Each row has a name. Each piece below is followed by the name of the row it came from, unless a question asks for something else. Each question is about the rows just above it. Places in a row count from 0.

[ 0.82  0.80 -0.35 -0.43  0.33 -0.94 -1.64 -0.06  0.68  0.13  0.10  0.04
  0.14 -0.55 -0.81 -0.25  0.13  0.90  0.48  0.13  1.86  0.37  0.47 -0.34
  1.24  0.15] = Rovif
[ 3.19  2.33 -0.74 -1.46  0.66 -3.00 -6.39  2.73  0.82  1.02 -1.49 -0.58
  2.12 -0.12 -0.94 -0.35  1.12  2.70 -0.93 -1.28  4.30 -0.22  0.93 -1.67
  3.21  0.55] = Nipe
[ 1.11 -0.42 -0.53  2.17 -1.12  0.43  1.85  1.14 -2.01 -0.42  1.80  1.60
  0.84  0.95  0.34  1.83  0.72 -0.56 -1.43 -1.14 -2.76 -0.81 -1.13 -1.06
 -0.93 -1.38] = Taka
[ 3.89  2.83 -0.76 -1.95  0.65 -3.74 -8.20  3.82  0.63  1.40 -2.25 -0.98
  2.99  0.31 -0.72 -0.38  1.45  3.27 -1.86 -1.83  4.87 -0.58  1.01 -2.10
  3.74  0.74] = ferok
[ 3.96  2.79 -0.75 -1.95  0.66 -3.73 -8.21  3.86  0.58  1.40 -2.28 -1.01
  3.00  0.30 -0.69 -0.39  1.44  3.27 -1.86 -1.84  4.84 -0.61  1.02 -2.12
  3.75  0.79] = Zan
[ 0.03 -0.14  0.08  0.28 -0.07  0.28  0.47  0.37 -0.34 -0.02 -0.08  0.08
  0.13  0.23  0.20  0.20  0.11 -0.22 -0.26 -0.26 -0.63 -0.21 -0.20 -0.10
 -0.30 -0.09] = Tuvop
[ 0.02 -0.14  0.01  0.29 -0.08  0.24  0.49  0.34 -0.32  0.02 -0.06  0.06
  0.14  0.22  0.21  0.25  0.15 -0.25 -0.28 -0.31 -0.64 -0.21 -0.19 -0.11
 -0.35 -0.13] = Tob
[ 0.36  0.46 -0.20 -0.26  0.17 -0.56 -0.92 -0.21  0.48  0.03  0.20  0.02
 -0.05 -0.43 -0.47 -0.18 -0.05  0.54  0.37  0.20  1.14  0.32  0.33 -0.09
  0.71  0.08] = Nef
[ 0.51 -0.37 -0.10  1.27 -0.47  0.56  1.42  1.04 -1.21  1.15  0.57  0.74
  0.56  0.66  0.38  0.99  0.50 -0.53 -0.80 -0.87 -1.89 -0.57 -0.72 -0.60
 -0.73 -0.72] = gida
[ 0.19 -0.28  0.02  0.67 -0.22  0.46  0.92  0.69 -0.67 -0.06  0.05  0.30
  0.27  0.42  0.32  0.54  0.31 -0.37 -0.48 -0.53 -1.20 -0.40 -0.39 -0.28
 -0.52 -0.33] = Bulo
[ 0.34 -0.36 -0.03  0.96 -0.37  0.54  1.18  0.91 -0.91 -0.11  0.28  0.51
  0.38  0.57  0.35  0.78  0.43 -0.43 -0.66 -0.75 -1.55 -0.50 -0.56 -0.41
 -0.63 -0.50] = fede
[ 1.03 -0.42 -0.44  1.99 -0.98  0.44  1.81  1.10 -1.87 -0.36  1.54  1.43
  0.78  0.88  0.32  1.64  0.67 -0.53 -1.25 -1.13 -2.56 -0.78 -1.07 -0.92
 -0.87 -1.24] = lisas
Where does [ 3.19  2.33 -0.73 -1.46  0.66 -3.00 -6.39  2.73  0.82  1.02 -1.49 -0.58
  2.12 -0.12 -0.94 -0.35  1.12  2.70 -0.93 -1.28  4.30 -0.22  0.93 -1.67
  3.21  0.55] differ from Nipe, and what was there?
2, [-0.74]
Changed gida: [ 0.50 -0.37 -0.10  1.27 -0.47  0.56  1.42  1.04 -1.21  1.15  0.57  0.74
  0.56  0.66  0.38  0.99  0.50 -0.53 -0.80 -0.87 -1.89 -0.57 -0.72 -0.60
 -0.73 -0.72]. Place and old value:
0, [0.51]
Where in the named rows is [1.24]?
Rovif, 24
Where does [ 0.81  0.80 -0.35 -0.43  0.33 -0.94 -1.64 -0.06  0.68  0.13  0.10  0.04
  0.14 -0.55 -0.81 -0.25  0.13  0.90  0.48  0.13  1.86  0.37  0.47 -0.34
  1.24  0.15] differ from Rovif, and what was there?
0, [0.82]

